Here are some points:
tensor([ -40,  -18,   45,  -33,   52,  -29,  -42,  -39,  -36,   15,   29,  -15,  -11,  -26,  -47,  -23,  -14,   39,   -3,  -10,  -20,   12, -102,   57])
tensor([-16, -18, -23,  32,  52,  36,  24,  26,  28,   0, -36,  -6,  -8,  40,  30,  16,  -1, -26,   0,  14,  52, -10,  10,  95])
tensor([ 21, -18,  45,  32, -20, -29,  24, -39,  28, -17,  29,  14,   4,  40,  -3, -28,  30,  39,   4,   7, -20,  -7,  10,  32])
tensor([ 76, -18, -23,  32, -20, -29, -42,  26, -36, 127,  29, 124, -62, -26,  21,  21, -49, -26, -68,  39,  52, -28,  10,  -8])
tensor([-30, -18, -23, -33, -20, -29, -42, -39, -36,  20,  29, -30,  -2, -26, -55,  -9,  32,  39,  21,  -3, -20, -14,  10,  -5])
tensor([ 10, -18, -23,  32, -20,  36, -42,  26,  28, -22,  29,  -6, 127,  40,  -9, -37,  27, -26,  53,   2,  52,  39,  10,  22])
tensor([ 10, -18, -23, -33, -20,  36,  24,  26, -36, -40, -36, -10, -35,  40,  27, -35,  52, -26,  23,  23,  52, -23,  10, -16])
tensor([-28, -18,  45, -33,  52, -29, -42,  26, -36,  69,  29,  33,  20, -26, -17, -19,   0, -26,   4,  10, -20, 127,  10,  -4])
tensor([ 33, -18,  45,  32, -20,  36,  24,  26, -36, -31,  29,  12,  12,  40,  16,  -8, -30, -26,   0, -26, -20,  -3,  10,  12])
tensor([-30,  58, -23, -33, -20,  36,  24,  26, -36, -12,  29, -12,   4,  40,   2,  10, -12, -26,   5,   5, -20, -19,  10, -30])
tensor([-19, -18, -23,  32, -20, -29,  24, -39,  28,  -2,  29,  20, -25, -26, -24, -15, -44,  39, -18,   9, -20,   7,  10, -58])
tensor([ 23, -18, -23,  32, -20, -29,  24,  26, -36,  16,  29,  67,  -7,  40,  -8,  -6, -44,  39, -15,  23, -20,  45,  10, -69])
tensor([ 22, -18, -23,  32, -20, -29,  24,  26,  28, -14, -36, -20,  -6,  40,  76, -12,  -8, -26, -37, -22,  52, -16,  10, -10])
tensor([-43, -18,  45, -33,  52, -29, -42,  26, -36,  10,  29,  51,   1, -26, -44,   7,  34,  39, 100,  44, -20,  -2,  10,   0])
tensor([  1, -18, -23, -33, -20, -29,  24,  26,  28, -21, -36, -17,  35, -26,  -6,   0, -23, -26, -29,  -2, -20, -15,  10, -43])
tensor([-17, -18, -23, -33, -20,  36,  24,  26, -36, -35, -36,   0,  39,  40,  24,  12, -20, -26, -30, -34,  52, -25,  10,   1])
tensor([-13,  58,  45,  32, -20, -29, -42,  26,  28, -24,  29,  -2,  -4, -26,  -4, -41,  15, -26,  11,  23, -20,  13,  10, -10])
tensor([ 47, -18,  45,  32, -20, -29,  24, -39, -36, -22,  29, -39,  55, -26, -22, -14,  45, -26,  46, -31, -20, -57,  10,  34])
tensor([-16, -18, -23, -33,  52, -29,  24,  26,  28, -36, -36, -35, -35,  40,  21, -53,   8, -26,   3,  68, -20, -17,  10, -32])
tensor([ 34, -18, -23,  32, -20,  36,  24,  26,  28,   8, -36, -50,  11, -26,  47, 119, -28, -26, -20, -31,  52, -51,  10, -17])
tensor([ -3, -18, -23, -33, -20,  36,  24,  26, -36,  15, -36,  -9, -31,  40,  49, -13,   3, -26, -32, -11,  52, -10,  10, -39])
tensor([-50, -18, -23, -33, -20,  36,  24,  26, -36, -10,  29,   9, -25,  40,  32,  49,  -2,  39,  -9, -22, -20, -22,  10,  16])
tensor([ -45,  -18,   45,  -33,   52,  -29,   24,  -39,  -36,  -12,   29,    2,   -8,  -26,    4,   -4,    3,   39,    2,   -5,  -20,  -12, -102,   10])
tensor([ -3,  58,  45, -33, -20,  36,  24,  26,  28,  22, -36,  26, -18,  40,  52,  26,   6, -26,   9,  -4,  52,   3,  10,   5])
tensor([  35,  -18,  -23,   32,  -20,   36,   24,  -39,   28,   18,   29,  -10,   15,   40,  -15,  -79,  -17,  -26,   62,  -16,  -20,    0, -102,  -71])
tensor([ -30,  -18,   45,   32,  -20,  -29,  -42,  -39,   28,   84,   29,   21,   25,   40,  -45,  -24,  -31,   39,   -1,   -9,  -20,  116, -102,  -13])
tensor([  10,   58,   45,   32,  -20,  -29,   24,   26,  -36,  -44,   29,  -17,   -5,  -26,  -40,   20,  -10,   39,  -10,    1,  -20,    2, -102,   18])
tensor([ 18,  58, -23,  32, -20,  36,  24,  26,  28, -33, -36,  99,  -1,  40,  41, -17, -34, -26,  -2, -38,  52,  -6,  10,  57])
tensor([  4, -18, -23, -33, -20,  36, -42,  26,  28,   3, -36, -18, -15,  40,  26, -12, -24,  39,   1,  38,  52, -27,  10, -27])
tensor([  9,  58, -23, -33, -20,  36,  24,  26,  28,  -3,  29,  -2, -46,  40,  29,   7, -20, -26, -42,   2, -20,  37,  10,  -3])
tensor([ 27,  58, -23,  32, -20,  36,  24,  26,  28,   8, -36, -23,  -2,  40,  30,   9,  44, -26, -43,   7, -20, -12,  10,  -3])
tensor([ 43,  58, -23,  32, -20,  36,  24,  26,  28, -36,  29,   2,  12,  40,  44,   8, -10, -26, -31, -36,  52, -27,  10, -18])
tensor([-34, -18,  45,  32,  52, -29, -42, -39, -36, -22,  29, -26,   2, -26, -41, -15, -13, -26,  58,   7,  52,  -3,  10, -64])
tensor([ -7, -18, -23,  32,  52, -29, -42, -39, -36,   3,  29, -32,  48,  40, -21, -18, -22, -26,  -3,  -7, -20, -28,  10, -39])
tensor([ 14,  58, -23,  32, -20, -29,  24, -39, -36, -44, -36,  36, -23,  40, -31, -31,  -3, -26,   2,   7, -20,  31,  10, -12])
tensor([  2, -18,  45, -33, -20,  36, -42,  26,  28, -21,  29, -40,   3,  40,  47,   8, -23, -26,   7, -35,  52, -28,  10, -42])
tensor([  59,  -18,   45,   32,  -20,  -29,  -42,  -39,   28,  -21,   29,   15,   55,  -26,  -10,   41,  -29,   39,    1,   66,  -20,    3, -102,   21])
tensor([  2, -18, -23,  32, -20,  36,  24,  26,  28,  17, -36,  -6, -34, -26,  32, -34, -37, -26, -25, -16, -20,  -2,  10,  32])
tensor([-31, -18,  45,  32, -20, -29, -42, -39, -36,  20,  29,  17,   9, -26, -50,  -9,  77, -26, -21,   1, -20,  -3,  10, -45])
tensor([-40, -18,  45,  32, -20, -29,  24, -39, -36,  -8,  29, -24,  18, -26, -16,   6,  51,  39,   9,  30, -20,  13,  10,  15])
tensor([ 47, -18,  45,  32, -20,  36,  24,  26,  28,  95, -36,  56,  32, -26,  39, -22, -18, -26, -15, -28, -20, -34,  10,  23])
tensor([-25, -18,  45,  32, -20, -29, -42,  26, -36, -13,  29, -12,  40, -26, -18,  -6,  10,  39,  18, -32, -20, -24,  10,  -1])
tensor([-25, -18,  45, -33, -20, -29,  24, -39, -36,  32,  29,   9,  -4, -26, -26, -12,  59,  39,  -6, -20, -20,   3,  10,  -1])
tensor([ 69, -18, -23,  32, -20,  36,  24,  26, -36, -23, -36, -13,  28, -26,  55,  44,  -4, -26,  -7, -38,  52,  -8,  10, -25])
tensor([-25, -18,  45,  32, -20, -29, -42, -39, -36, -31,  29,  29,  32, -26, -37,  -2,  12,  39, -19,  -7, -20,  -1,  10,  32])
tensor([-39,  58, -23, -33, -20, -29, -42, -39,  28, -24,  29,   2,  26, -26, -55,  -3,  12,  39,  19,  14, -20,  -2,  10,   8])
tensor([ -1, -18,  45, -33, -20,  36, -42,  26, -36,  -8,  29,   1, -55, -26,  31, -47,  40, -26, -12,   1, -20, -13,  10,  10])
tensor([ 35, -18, -23,  32,  52,  36,  24,  26,  28,   2, -36,  -6, -49, -26,  32, -41,  -4, -26, -37, -55, -20, -16,  10, -30])
tensor([ -4,  58, -23,  32, -20, -29,  24,  26,  28,   9, -36,   2,  21,  40,  32, -23,  22, -26,  16, -29,  52, -21,  10,   2])
tensor([  0, -18, -23,  32, -20,  36,  24,  26,  28,  -3, -36,  13, -38, -26,  44, -26, -28, -26, -26,  20,  52, -30,  10,  53])
tensor([  4, -18, -23, -33, -20,  36,  24,  26,  28,   8, -36,  -8, -25,  40,  22,   1,  30, -26,  55,  18, -20,   9,  10,  47])
tensor([ -8,  58,  45, -33, -20, -29,  24, -39, -36,  11,  29, -14, -11, -26,  -3,   3,  13, -26,  -7, -15, -20, -22,  10,  -8])
tensor([-14, -18, -23,  32, -20,  36,  24,  26, -36,   6, -36, -11, -18, -26,  13,  74,  16, -26,  33,  17,  52,  45,  10, -18])
tensor([-42, -18,  45,  32, -20, -29, -42, -39, -36,  72,  29, -13,  20, -26, -20,  24, -13,  39,  35,   4, -20,  16,  10,   2])
tensor([  9, -18, -23, -33,  52,  36,  24,  26, -36, -25, -36, -13, -27,  40,  43, -27,  -7, -26, -35, -31, -20, -35,  10, -23])
tensor([  19,  -18,  -23,   32,  -20,  -29,  -42,  -39,   28,  -12,   29,  -13,    3,  -26,  -44,  -15,  -12,   39,    5,   26,  -20,  -10, -102,  -23])
tensor([ 33, -18,  45,  32, -20, -29, -42, -39, -36, -33,  29, -33, -18, -26, -26, -14,  33, -26, -23,  10, -20,  41,  10, -51])
tensor([-11, -18, -23, -33, -20, -29, -42,  26,  28, -21,  29, -19, -16, -26, -14,   7,  12,  39,  10, -46, -20,  21,  10,  -7])
tensor([  6, -18, -23, -33,  52,  36,  24,  26,  28, -41, -36, -38,  17,  40,  28, -34,  32, -26,  10,  -9, -20, -30,  10,  13])
tensor([  4, -18, -23,  32, -20,  36,  24,  26, -36, -24,  29, -18, -13, -26,  70, -26, -24, -26, -21, -40, -20, -22,  10, -24])
tensor([ 12, -18, -23,  32, -20,  36,  24,  26,  28, -17,  29, -34,  72, -26,   8, -21, -38, -26,   5,  53, -20, -30,  10,   6])
tensor([115,  58, -23, -33, -20,  36,  24,  26, -36, -30, -36, -16, -24, -26,   2, -23, -22, -26, 120, -36,  52,   2,  10,  31])
Then 16 other points, each followed by its number:
tensor([ 12, -18,  45, -33, -20,  36,  24,  26,  28,  -8, -36,  11,  59, -26,  11,   2,  -2, -26, -20, -12, -20, -14,  10,  46]) 0
tensor([  5, -18, -23,  32, -20,  36,  24,  26,  28,  55,  29, -36, -16, -26,  43,  -4,   3, -26, -42, -53, -20, -33,  10, -38]) 1
tensor([  8,  58,  45, -33, -20, -29, -42, -39, -36, -26,  29, -19,  21, -26, -24, -15,  -8,  39,  -5,  -5, -20,  34,  10, -52]) 2
tensor([ 51, -18, -23, -33, -20,  36,  24,  26,  28,  33, -36, -12,  20, -26,  21,  49, -41, -26, -29,   0, -20, -48,  10,   4]) 3
tensor([-50, -18, -23, -33,  52,  36,  24,  26, -36, -29,  29, -20, -29,  40,  13,  21,   5, -26, -29, -35,  52, -21,  10, -17]) 4
tensor([ 74,  58, -23, -33, -20,  36,  24,  26,  28, -42, -36, -46,  -4,  40,  66, -34, -26, -26, -31, -49,  52, -46,  10, -40]) 5
tensor([-14,  58, -23, -33,  52,  36, -42,  26, -36, -27,  29,  57, -33,  40,  17, -21,   4, -26, -14, -10, -20,   2,  10, -34]) 6
tensor([ 11, -18, -23,  32,  52,  36,  24,  26,  28,  -5, -36, -32,  46, -26,  -5,  26, -11, -26, -25,  40, -20,  -3,  10,   5]) 7
tensor([-18, -18, -23, -33, -20,  36,  24,  26,  28,  34,  29,   5,  25, -26,   3,   3, -16, -26,   1,  23, -20,  -3,  10, -27]) 8
tensor([-11, -18, -23,  32,  52,  36,  24,  26, -36, -41, -36,  27, -46,  40,  39, -58,  -6, -26,  19,  87, -20, -44,  10, -20]) 9
tensor([-23,  58, -23,  32, -20,  36, -42,  26, -36, -27,  29,  29, -24, -26,  28,  15, -15, -26,   5,  17, -20, -31,  10, -28]) 10
tensor([-45, -18, -23,  32,  52, -29,  24, -39,  28,  16,  29, -16,  10, -26, -37, -15,  -1, -26,  17,   1, -20, -13,  10,  -3]) 11
tensor([  71,   58,   45,  -33,  -20,  -29,  -42,  -39,  -36,   50,   29,    1,   73,  -26,  -52,   10,   -2,   39,   37,   24,  -20,   -9, -102,  -64]) 12
tensor([  -6,  -18,  -23,   32,  -20,  -29,  -42,  -39,   28,  -11,   29,   27,  -20,  -26,  -54,  -21,  -12,   39,    6,   27,  -20,  -15, -102,  -21]) 13
tensor([ -3, -18,  45,  32, -20, -29, -42, -39,  28, -10,  29, -26,  17, -26, -39, -22,  -2, -26,   0,   5, -20,  42,  10,  19]) 14
tensor([-27, -18, -23, -33,  52,  36,  24,  26, -36, -23, -36,  29,  40,  40,  41,  13,  42, -26, -29, -17, -20, -45,  10, -27]) 15
Which three of these numbered points are nearest to each point below, ignoring the 3 directions in which the first points spread most? Their numbers follow each, nearest first.
tensor([ 10,  58, -23, -33,  52,  36,  24,  26,  28, -15, -36, -22, -34,  40,  35, -29,  11, -26,  -7, 103, -20, -45,  10, -27]) > 9 13 7
tensor([-43,  58, -23, -33,  52,  36, -42,  26, -36,   9,  29,  44,   2,  40,   7,  20,  46,  39,   5, -60, -20, -24,  10,  56]) > 6 15 4
tensor([ -2, -18, -23,  32, -20,  36,  24,  26, -36, -22, -36,  58, 116,  40,  66,  21, -32, -26,  41, -39, -20,  -4,  10,  35]) > 15 0 8
tensor([ 42, -18, -23, -33, -20,  36, -42,  26,  28, -27, -36, -48, -26,  40,  42, -40, -38,  39,  22, -42,  52, -36,  10, -15]) > 5 13 2
tensor([  6, -18,  45,  32, -20, -29,  24,  26, -36, -39, -36,   4, -26,  40,   1,   6, 107, -26, -27, 127, -20,  27,  10,  18]) > 9 14 7
tensor([ 24, -18, -23, -33,  52,  36,  24,  26, -36, -37, -36,  56,  36,  40,  28, -40,  10, -26,  -5, -15,  52,  -4,  10, -46]) > 15 6 4
tensor([ -20,  -18,   45,   32,  -20,  -29,  -42,  -39,   28,   15,   29,   85,  -11,  -26,  -42,  -49,   -9,   39,   14,    1,  -20,  -17, -102,  -11]) > 13 6 5
tensor([-24, -18, -23, -33,  52,  36,  24,  26,  28,  -2, -36, -17, -14, -26,  22,  20,   4, -26, -20,  22, -20,  16,  10,  15]) > 7 8 11
tensor([  3, -18, -23, -33,  52,  36,  24,  26,  28, -17,  29,  -9, -20,  40,  37,  55, -13, -26, -31, -15,  52, -17,  10, -14]) > 4 11 8
tensor([-20, -18, -23, -33, -20,  36,  24,  26, -36,   6,  29,   7, -38,  40,  24,   4, -16, -26, -29, -18,  52,  42,  10, -31]) > 4 8 14
tensor([-23, -18, -23, -33, -20,  36, -42,  26, -36,  58,  29,   7, -69, -26,  11, -42, -27, -26, -62, -43, -20, -17,  10, -11]) > 1 5 14
tensor([ -4, -18, -23, -33, -20, -29,  24,  26,  28,   0, -36,  -7,  -3, -26,  28,  38,  15,  39, -20,  -5, -20, -54,  10,  -7]) > 3 8 13
tensor([ -9, -18,  45, -33, -20, -29,  24, -39, -36,  59,  29, -26, -32, -26, -29,  24, -19,  39,   1,   6, -20,  -4,  10,  16]) > 3 8 14
tensor([ 69, -18,  45, -33, -20,  36,  24,  26,  28,  -5, -36, -27, -31,  40,  31,  16,   1, -26, -12,  -5,  52, -28,  10, -40]) > 5 14 2
tensor([-12, -18, -23, -33, -20,  36,  24,  26, -36, -24, -36,  18,  14,  40,  37,  18,  14, -26, -40,  20, -20,   2,  10,  -1]) > 15 0 8
tensor([-35, -18,  45, -33, -20, -29, -42, -39,  28,   6,  29, -18, -17, -26, -16, -21,  43, -26, -17,   4, -20,   2,  10,  10]) > 14 0 8
tensor([-40, -18, -23, -33,  52,  36, -42, -39, -36,  95,  29, -30, -20, -26, -17,  19, 127,  39,  16,   0, -20,   3,  10,  -2]) > 1 8 11
tensor([ 27, -18, -23, -33, -20,  36,  24,  26, -36, -22, -36, -21, -40, -26,   1,  15, -17, -26, -34,  -6, -20,  -1,  10,   0]) > 3 14 8
tensor([-19, -18, -23, -33, -20,  36,  24,  26,  28,  13, -36,  24, -23,  40, -10,   6, -25, -26,   1,  44, -20, -17,  10,   0]) > 8 13 3
tensor([ 87, -18, -23, -33,  52,  36,  24,  26, -36, -21, -36, -37, -42,  40,  36, -47,  19, -26,   3,  -6, -20,  -8,  10, -23]) > 5 13 9
tensor([  2, -18,  45, -33, -20, -29, -42, -39,  28, -28,  29,  36,  87, -26, -54, -31,  24, -26,  10,  10, -20, -34,  10,  43]) > 0 14 8
tensor([  3,  58, -23, -33, -20,  36,  24,  26,  28, -32,  29,  46, -22,  40,  71, -34,  17, -26,  34,  24,  52, -33,  10,   7]) > 6 10 13
tensor([ 28,  58, -23, -33, -20, -29,  24,  26,  28, -17, -36, -36, -27,  40,  38,  19, -15, -26,  -8, -41, -20, -35,  10, -26]) > 5 2 3
tensor([  6, -18,  45, -33, -20,  36,  24, -39, -36, -28,  29, -32,  50, -26, -35,  18,  43, -26,  73, -11, -20,  15,  10, -30]) > 8 3 0
tensor([ 51,  58, -23, -33, -20,  36,  24,  26,  28, -24,  29,  15,  -9, -26,  17,  72, -17, -26, -33, -18,  52,  -2,  10,  -7]) > 2 4 5
tensor([ -2, -18, -23, -33, -20,  36,  24,  26, -36, -34, -36, -22,  17,  40,  43, -19,  17, -26, -34,  -2, -20, -31,  10, -10]) > 15 8 3
tensor([ 19, -18, -23,  32, -20, -29,  24,  26,  28,   6,  29,  24,  38,  40,  32,  26, -30, -26, -27, -40,  52,   5,  10, -22]) > 4 14 11
tensor([  0, -18, -23, -33,  52,  36,  24,  26,  28, -16, -36,   5,   0, -26,   7,  38,  33, -26, -22,  88,  52, -21,  10,   7]) > 7 8 3
tensor([-42, -18,  45, -33, -20, -29, -42, -39,  28,  -5,  29,  -2,  28, -26, -34, -19, -11, -26,  31,   0, -20,  70,  10,   2]) > 14 8 0
tensor([ 21,  58, -23, -33, -20,  36,  24,  26,  28,  68, -36, -22, -18, -26,  44,   1,  21, -26,  34,  -1,  52, -33,  10, -20]) > 12 8 5
tensor([-30,  58, -23, -33, -20, -29, -42, -39, -36, -23,  29,  -6,  13, -26, -11, -14,  29,  39, -15, -20, -20,  15,  10,  -7]) > 2 5 10
tensor([-50,  58,  45, -33, -20, -29,  24,  26, -36,  -2,  29,   4,  22, -26, -29,  -8, -15,  39,   6,  85, -20, 106,  10,   8]) > 2 8 14
tensor([-36, -18,  45, -33,  52, -29,  24,  26, -36, 125,  29, -17, 105, -26,  -7, -31,  16,  39,  42,  20, -20,  -6,  10,  -8]) > 8 0 7
tensor([ 24,  58, -23, -33,  52, -29,  24,  26,  28, -43, -36,  69, -36, -26,  -9,  14, -28, -26, -33,  17,  52,   8,  10,   3]) > 6 13 2
tensor([115,  58, -23,  32, -20, -29,  24,  26,  28, -13, -36, 127,  60,  40,  15, -31, -37, -26, -39,   9,  52, -12,  10,  14]) > 6 2 15
tensor([ 33,  58, -23,  32, -20,  36,  24,  26, -36,  -5,  29, -26,  -2, -26,   7,  -1,   6, -26,  13, -19, -20, -19,  10, -29]) > 10 1 2
Now 16 new points, numbered from 0 again:
tensor([-36, -18,  45, -33, -20, -29, -42, -39, -36, -35,  29, -29,  23, -26, -50, -26,   5, -26,  25, -19, -20, -39,  10,   5]) 0
tensor([  9, -18, -23,  32,  52, -29,  24,  26, -36, -16, -36, -27,   3, -26, -14, -24,  32,  39,   9,   0, -20,  46,  10,  -4]) 1
tensor([ -5, -18, -23,  32, -20,  36,  24,  26, -36,  55, -36,   3, -42,  40,  28, -44,  66, -26, -34, -33, -20, -18,  10, -28]) 2
tensor([  -2,  -18,  -23,   32,  -20,  -29,  -42,  -39,   28,   -5,   29,   13,  -29,  -26,  -43,   26,   -7,   39,   22,  -14,   52,  -19, -102,  -25]) 3
tensor([ 49, -18, -23,  32, -20, -29,  24, -39,  28,  -2, -36, -74,  10, -26,  19, -11, -55, -26, -38,  22,  52,  22,  10,  -8]) 4
tensor([-32, -18, -23, -33,  52,  36,  24,  26,  28,  13,  29,  14,  -6,  40,  11,  17,  -5, -26, -24,  -4, -20,  11,  10,  25]) 5
tensor([  20,   58,   45,   32,  -20,  -29,  -42,  -39,   28,  -16,   29,    8,  -19,  -26,  -32,  -22,  -48,   39,   59,  -22,  -20,  -13, -102,  -26]) 6
tensor([ 39, -18, -23,  32, -20,  36,  24,  26,  28,  68, -36, -36,  27,  40,  21,  16, -29, -26,  83, -22,  52, -12,  10,   5]) 7
tensor([  1, -18, -23, -33,  52, -29,  24,  26,  28, -13, -36, -10, -14,  40,  32,  20,  63, -26,  18,  -9, -20, -20,  10, -30]) 8
tensor([-29, -18, -23,  32, -20, -29, -42, -39,  28, -10,  29, -17, 127, -26, -61, -26, -38,  39,  -2,   0, -20,  -2,  10,  10]) 9
tensor([ 62, -18, -23,  32, -20,  36,  24,  26, -36,  28,  29,   0,  -2, -26,  -1, -24, -31, -26, -29, -34, -20, -24,  10,   8]) 10
tensor([  4,  58, -23,  32, -20, -29, -42,  26,  28, -31, -36, -15,   5, -26,  16,  17, -12, -26, -14, -10,  52,  16,  10,  -5]) 11
tensor([ 10, -18, -23,  32, -20,  36,  24, -39,  28,  12, -36,  56,  -8,  40, -18, -44,  45, -26,  30,   1,  52, -16,  10,  -2]) 12
tensor([ 10, -18, -23,  32, -20, -29,  24,  26, -36,  49,  29,  40,  29, -26,  -1,   6, -29, -26,  -2,  -3,  52,   9,  10, -90]) 13
tensor([ -38,   58,   45,   32,  -20,  -29,  -42,  -39,  -36,   -6,   29,  -20,   25,  -26,  -55,   15,  -33,   39,   16,   16,  -20,   26, -102,   17]) 14
tensor([-27, -18, -23, -33, -20,  36,  24,  26,  28, -10, -36, -18, -32,  40,  39,  14, 103, -26, -27,  -5, -20,  25,  10, -35]) 15
Which three of these numbered points are nearest to each point below, ignoring the 3 directions in which the first points spread most? Their numbers follow each, nearest first.
tensor([ 33, -18, -23,  32, -20,  36,  24,  26,  28,  15, -36,  20, -10,  40,  -3, -18,  15,  39,  14, -21,  52, -22,  10,  15]) > 12 7 2
tensor([-31, -18, -23,  32, -20, -29,  24,  26, -36,  52,  29,  38,  17, -26,  -1,   1, -37, -26, -36,  -2,  52,  13,  10, -30]) > 13 0 9
tensor([ -2,  58, -23, -33, -20, -29,  24,  26,  28, -28,  29, -28, -14, -26,  19,  11,  33, -26, -16,   7,  52,   2,  10, -12]) > 11 14 0
tensor([ -36,   58,   45,   32,  -20,  -29,  -42,  -39,  -36,    9,   29,   17,   24,   40,   26,    8,  -25,   39,  -12,    7,  -20,    7, -102,    3]) > 14 6 0
tensor([  7, -18, -23, -33,  52,  36, -42, -39,  28,   3,  29, -11, -13, -26, -44,  27,  59,  39, -11,  52, -20,  -1,  10,  48]) > 5 8 15
tensor([ 10,  58, -23,  32, -20, -29, -42, -39,  28, -25, -36,   2,  -1, -26, -20, -25,   8,  39,  -9,  24,  52, -32,  10,  30]) > 11 0 14
tensor([-12, -18, -23, -33, -20,  36,  24,  26,  28, -22, -36, -18, -30,  40,  37,  18,  19, -26, -23,  47, -20, 123,  10, -11]) > 15 5 1
tensor([ 32, -18, -23,  32, -20,  36,  24,  26,  28,  23, -36, -30,  24,  40,  38,   0,  15,  39,  79, -56,  52, -20,  10, -31]) > 7 8 2
tensor([ -18,  -18,   45,   32,  -20,  -29,  -42,   26,  -36,   13,   29,   10,    7,  -26,  -55,   29,   81,   39,  -26,   26,  -20,    5, -102,   19]) > 15 14 2
tensor([ 35, -18, -23,  32,  52,  36,  24,  26,  28,  19, -36,  31,  24,  40,  -8, -41,  70, -26,   0, -20,  52,  -6,  10,  32]) > 12 8 2
tensor([ 27, -18, -23,  32,  52, -29,  24,  26, -36,  97, -36,   1,  -8,  40,  10, -22, -37,  39,  53, -21,  52,  -8,  10,  32]) > 7 1 8
tensor([-32, -18, -23,  32, -20, -29,  24, -39, -36,   9,  29, 127,  51, -26,   2,  28,  51,  39, -17,  10,  52,  19,  10, -79]) > 13 12 8
tensor([ 31, -18, -23, -33, -20,  36,  24,  26, -36,  -9,  29, -13, -24, -26,  86,  18,  10, -26, -46, -40, -20, -20,  10,  66]) > 10 0 5
tensor([-26, -18, -23,  32, -20, -29, -42, -39,  28, -12,  29, -12,  24, -26, -34, -15, -42,  39,   9, -14, -20, -26,  10,  -5]) > 9 0 11
tensor([-18, -18, -23,  32, -20, -29,  24, -39, -36,  20,  29,  27, -24, -26, -12,   2, -29,  39,  54,  12, -20,   6,  10, -42]) > 13 10 7
tensor([ -3, -18, -23,  32, -20,  36,  24,  26, -36,  16, -36,  40, -51,  40,  28, -47, -18, -26,  41, -43, -20,  -8,  10,  -6]) > 2 10 12
tensor([  5, -18, -23,  32, -20, -29, -42, -39,  28,  55,  29,   9,  13, -26, -36,   8, -12,  39,   3,  27, -20,   4,  10,  -5]) > 9 0 8
tensor([  5, -18, -23, -33, -20,  36,  24,  26,  28, -22,  29, -42, -38,  40,  43,  89, -21,  39,   6, -23,  52, -38,  10,  -3]) > 3 5 14
tensor([  1,  58, -23,  32, -20, -29,  24,  26,  28,  -3,  29, -15,  37, -26,  -3,  35, -13, -26, -18, -13,  52,  60,  10,  -4]) > 11 13 14
tensor([ -7,  58, -23,  32, -20, -29, -42, -39,  28, -23, -36,  12,   5, -26, -20,  -8,  75,  39,  26,  21, -20,   5,  10,  33]) > 11 12 15
tensor([-46, -18,  45, -33, -20,  36, -42,  26, -36,  43,  29,   7, -37, -26,   1,  89,  69,  39, -41,  23, -20,  11,  10,  37]) > 15 14 5
tensor([-54, -18,  45, -33, -20, -29,  24, -39,  28,   9,  29,  -9, -15, -26, -29, -21,  48,  39,  -1,  -4, -20,  14,  10,   7]) > 15 0 5
tensor([ 16, -18, -23,  32,  52, -29,  24,  26,  28,  40, -36, -32, -12,  40,  51,  -9,  25, -26, -17, -33, -20, -17,  10, -31]) > 8 2 1
tensor([-18,  58,  45,  32, -20, -29, -42,  26,  28, -17,  29,   3, -11, -26, -14,  -9, -29, -26,   0,  48,  52,  -5,  10,  41]) > 11 0 14
tensor([ -4, -18, -23, -33, -20,  36,  24,  26, -36,  52,  29,  -7, -53, -26,  14,  48, -22, -26, -27, -21, -20, -12,  10,   1]) > 10 0 5
tensor([  0,  58, -23,  32, -20, -29,  24,  26, -36,  99,  29,  63, -22, -26, -26,  11, -50, -26,  55,   3, -20,  -8,  10, -41]) > 13 7 10
tensor([-36, -18, -23, -33, -20,  36,  24,  26, -36,  63,  29, -11, -25, -26,  24,  -7, -23, -26, -19, -22, -20,  -6,  10, -23]) > 10 0 5
tensor([-11,  58, -23,  32,  52, -29, -42,  26,  28,  -8,  29, -16,  -8, -26, -22, -24,  12, -26,  -6,  27, -20, -17,  10,  17]) > 11 5 8
tensor([ -9, -18, -23,  32, -20, -29,  24,  26, -36,  -2,  29, -20, -24, -26,   3,  -6,  -8, -26,  13, -16, -20,  -6,  10, -12]) > 10 0 13
tensor([ -14,  -18,   45,   32,   52,  -29,  -42,  -39,   28,    1,   29,   12,  -10,  -26,  -54,    6,  -25,   39,   21,   26,  -20,   14, -102,  -17]) > 3 6 8
tensor([  2, -18, -23, -33, -20,  36,  24,  26,  28,  -2, -36, -33, -12,  40,  34,  45,  -8, -26, -37, -31, -20, -13,  10, -43]) > 15 8 5
tensor([ 47, -18, -23,  32,  52,  36,  24,  26, -36, -31, -36, -11, -14,  40, -11,   4, -18,  39,  -2,   8, -20,  32,  10,   5]) > 1 5 10
tensor([ 17, -18, -23,  32,  52,  36,  24,  26,  28, -27, -36, -34,  19, -26,  15, -33, -32,  39, -13, -31,  52,  34,  10,  30]) > 1 4 9
tensor([ 45, -18, -23, -33, -20, -29,  24, -39,  28,   3, -36, -19,  26, -26,   2, -17, -62, -26, -65,  11,  52,   1,  10,  30]) > 4 0 9
tensor([  4, -18, -23,  32,  52,  36,  24,  26,  28,  31, -36,  40, -28,  40,  -7, -35,  73,  39,  99,  -5,  52,  -3,  10,   2]) > 12 7 8
tensor([ 24, -18,  45, -33,  52, -29,  24,  26, -36, -45,  29, -46,  52, -26, -14, -20,  22, -26,  44, -54, -20, -11,  10, -51]) > 13 10 0
